128 stands for zero in the data rows.
What is the hidden score of each row? Scores go from 0 to 40, and 20 is about the middle. The score is a weighted sum of the row's numbers plus the product of two more (or one squared), each taken from its middle value.
162 125 105 125 145 61 114 74 176 146 162 187 127 154 162 145 -> 19
145 124 103 136 152 92 101 98 170 113 125 161 145 144 147 192 -> 21
185 139 72 136 127 87 129 115 157 158 125 143 126 94 190 124 -> 23
135 59 134 83 122 168 140 172 136 106 95 95 156 100 123 122 -> 26
112 76 137 96 167 103 120 116 169 119 116 114 124 154 123 178 -> 23
132 106 150 108 75 157 99 183 138 136 90 93 145 152 105 94 -> 29
67 75 175 104 136 178 113 154 132 103 106 94 140 178 63 145 -> 30
135 109 154 99 79 153 96 171 130 132 93 104 135 160 117 83 -> 28
135 169 115 182 88 148 102 162 105 100 88 112 180 141 116 127 -> 21
116 83 163 72 166 120 109 131 173 121 129 129 106 147 107 153 -> 25
146 103 96 136 124 129 89 153 166 125 73 109 155 135 152 158 -> 32
142 90 75 140 151 126 105 148 180 100 84 94 128 77 186 156 -> 29
151 116 161 88 158 89 144 110 149 150 190 170 87 129 134 124 -> 21
138 154 104 156 156 92 129 112 132 185 161 121 37 89 178 94 -> 20
138 72 115 105 127 161 100 195 161 102 82 82 132 96 129 100 -> 30
175 121 138 102 87 128 138 123 110 142 119 149 170 153 117 117 -> 17
116 127 142 125 76 146 103 192 119 102 80 75 162 155 88 93 -> 23
101 126 127 148 150 129 173 83 114 175 174 129 78 109 133 115 -> 15
176 148 70 159 120 108 94 114 149 143 115 168 148 131 167 153 -> 27
167 148 157 107 130 116 104 138 130 172 119 139 119 178 109 114 -> 30
134 89 132 93 108 161 113 192 134 96 72 72 151 101 126 92 -> 23
168 136 70 167 111 136 92 150 154 150 106 135 132 99 180 130 -> 35
60 102 174 116 132 152 137 146 111 97 114 85 143 157 69 147 -> 20
101 73 128 85 185 128 200 78 129 104 167 140 122 66 145 158 -> 9
125 100 78 149 150 154 101 151 158 90 85 105 140 87 161 167 -> 29
123 122 90 141 164 149 113 156 146 83 91 93 124 63 155 157 -> 18
185 136 88 159 90 107 131 123 142 185 140 138 101 122 186 52 -> 34
118 103 88 141 136 145 92 182 166 75 71 67 134 63 146 126 -> 23
174 139 134 104 139 74 166 88 132 167 180 185 110 125 157 107 -> 11
123 160 117 154 158 87 166 97 122 174 168 109 50 92 159 108 -> 9
128 122 143 97 141 110 176 60 119 160 187 179 107 144 130 113 -> 9
143 82 111 118 121 164 93 204 163 87 82 79 130 90 139 109 -> 31
143 150 117 148 150 95 125 111 130 192 155 121 31 100 165 95 -> 20
143 145 112 148 155 102 134 109 140 186 155 115 33 88 164 98 -> 16
154 148 155 106 132 111 103 130 133 182 146 144 109 178 105 125 -> 28
143 147 142 157 71 146 137 158 91 174 122 84 144 175 95 54 -> 18
186 117 76 139 129 118 117 124 154 157 118 137 141 98 174 123 -> 23
160 96 114 109 141 117 105 144 177 129 110 136 147 141 143 151 -> 27
150 129 124 104 125 136 73 154 137 141 99 133 122 129 139 139 -> 30
107 123 164 120 101 176 118 176 116 102 119 110 149 156 80 87 -> 23
153 139 123 120 150 66 160 83 141 183 176 138 57 105 167 92 -> 9
113 167 133 152 78 133 149 96 77 124 143 146 165 138 118 120 -> 14
104 142 195 81 125 167 152 124 69 126 153 140 100 132 89 115 -> 20
123 159 175 91 118 165 73 184 97 123 112 122 109 115 110 108 -> 37
139 144 142 157 64 138 126 167 104 167 97 81 148 172 95 49 -> 21
99 120 186 101 99 165 164 138 79 117 136 120 134 142 81 110 -> 17
121 179 153 130 97 142 152 129 69 119 160 147 136 134 103 107 -> 10
150 180 94 173 83 147 86 158 101 108 80 125 182 134 142 140 -> 24
105 158 153 133 151 129 165 121 85 151 167 116 75 103 114 87 -> 10
186 124 94 132 133 80 139 109 170 171 157 156 118 98 183 103 -> 19
192 145 66 130 126 87 109 125 173 108 118 161 149 77 206 151 -> 21
132 81 132 93 124 167 113 195 138 92 77 79 146 103 130 104 -> 27
169 115 126 73 131 111 178 79 126 135 170 192 141 88 167 138 -> 9
147 140 118 115 153 75 162 79 137 188 176 148 68 101 161 101 -> 10
132 181 97 180 99 136 128 105 107 147 151 174 131 141 139 101 -> 23
123 202 101 198 116 106 75 117 137 159 121 131 92 170 130 127 -> 20
145 148 145 135 78 157 148 134 89 147 155 169 148 146 98 81 -> 20
93 123 160 121 100 158 131 154 105 92 115 105 145 144 85 107 -> 18
177 120 142 108 90 137 135 129 107 153 126 152 164 148 134 110 -> 22
131 144 165 103 82 153 182 121 69 137 149 156 139 141 95 91 -> 12
144 108 108 133 104 133 91 154 157 112 66 93 162 137 142 142 -> 26
93 89 144 107 111 167 152 175 104 79 105 69 153 94 104 98 -> 19
142 129 145 104 164 93 169 75 118 176 180 169 72 112 146 119 -> 12
186 117 74 131 130 99 131 116 160 154 120 140 138 95 182 112 -> 23
112 193 111 199 122 110 97 125 128 152 128 120 104 174 131 128 -> 21
118 123 132 134 168 112 181 78 118 178 178 137 72 106 143 125 -> 12
122 141 151 142 75 147 157 135 66 170 120 95 125 164 91 67 -> 19
83 107 135 119 200 113 134 74 153 135 173 157 83 137 129 176 -> 19
82 86 144 98 126 164 179 142 101 88 136 93 136 98 111 119 -> 20
81 99 133 109 149 160 167 143 111 67 108 83 120 63 130 158 -> 15
153 126 133 122 157 87 158 88 137 189 174 150 67 115 160 94 -> 14
99 67 144 80 187 183 158 151 128 69 126 108 130 53 128 152 -> 21
139 84 114 87 126 149 129 187 153 91 87 74 150 89 140 90 -> 20
126 176 100 190 120 139 58 163 142 134 90 105 120 163 116 128 -> 28
70 105 185 76 157 138 163 103 105 123 161 121 102 148 74 143 -> 12
102 73 156 90 156 138 106 129 158 121 116 108 121 160 103 162 -> 27
94 98 174 67 195 100 172 79 136 128 185 138 92 133 105 160 -> 8
101 161 110 168 139 155 120 147 103 125 101 77 117 114 121 138 -> 16
94 164 117 152 162 106 134 99 127 108 162 145 107 105 142 148 -> 10
104 165 170 149 128 137 138 109 92 167 176 153 88 171 88 100 -> 22
156 141 94 142 180 51 131 100 181 127 147 148 107 91 178 171 -> 12
175 134 74 143 114 130 121 94 128 150 118 181 177 146 161 150 -> 28
119 163 130 178 69 134 137 138 84 160 104 85 139 164 107 81 -> 21
137 176 138 157 97 157 113 175 82 172 95 83 121 155 98 67 -> 21
171 132 86 135 124 102 190 99 112 151 149 146 140 81 170 92 -> 18
161 176 78 173 89 141 85 145 113 121 84 142 186 142 144 138 -> 25
60 107 171 115 133 165 130 149 113 93 113 82 134 160 66 143 -> 19
130 110 137 119 86 161 92 178 123 117 78 96 163 158 100 107 -> 29
101 126 129 124 183 83 181 59 138 122 178 156 116 101 138 174 -> 3
118 156 157 134 83 193 107 173 77 103 101 121 172 137 84 111 -> 25
132 131 121 159 90 163 44 183 162 107 88 124 159 181 113 132 -> 38
153 133 83 151 154 77 84 114 178 132 120 140 109 107 179 159 -> 24
126 86 118 103 110 144 123 195 137 73 69 63 155 94 131 94 -> 25
76 100 173 110 134 166 90 165 145 96 87 86 134 168 78 146 -> 29
119 124 178 94 107 154 162 128 90 140 154 140 139 154 84 82 -> 13
96 173 142 146 136 135 144 131 86 146 135 95 76 89 126 105 -> 10
149 123 110 126 133 96 85 115 176 112 135 177 168 165 132 173 -> 24
136 165 111 176 79 146 136 132 104 113 122 140 190 146 110 107 -> 15
120 111 129 106 198 86 134 86 184 152 176 158 73 119 157 159 -> 16
174 137 124 109 144 78 157 82 150 165 178 189 101 119 154 115 -> 10
61 92 183 107 140 171 123 144 115 98 107 95 145 171 63 140 -> 25
95 67 156 91 145 161 101 140 148 126 109 110 132 170 99 157 -> 33
135 77 126 90 115 156 115 184 134 90 78 62 155 96 127 106 -> 21
131 145 148 144 61 203 105 177 80 104 84 122 186 153 83 114 -> 28
178 133 103 127 125 79 179 106 136 163 167 153 112 87 170 90 -> 15
181 116 77 150 121 134 104 149 155 159 101 138 133 100 174 131 -> 33
165 151 148 122 141 97 86 132 141 179 139 154 100 168 121 137 -> 38
150 139 85 156 144 99 82 134 181 126 97 122 124 114 173 162 -> 23
69 94 175 116 137 173 93 171 130 105 95 89 125 168 81 145 -> 37
98 136 173 106 95 156 161 141 85 117 143 107 137 145 81 98 -> 10
157 164 94 176 79 156 103 155 114 102 91 135 198 142 122 137 -> 22
97 72 178 67 174 106 141 117 157 120 141 124 106 150 99 157 -> 21
101 177 153 177 124 132 127 103 114 165 168 149 95 172 103 109 -> 18
123 92 153 79 178 101 135 106 166 150 156 139 89 141 113 130 -> 17
182 115 73 123 129 97 133 84 169 131 150 178 152 107 201 128 -> 26
92 166 131 160 131 128 129 134 97 137 121 82 81 87 132 117 -> 13
163 154 78 148 153 89 117 90 144 127 128 164 151 103 171 193 -> 14
162 122 125 108 159 76 118 121 184 146 156 164 92 123 159 136 -> 21
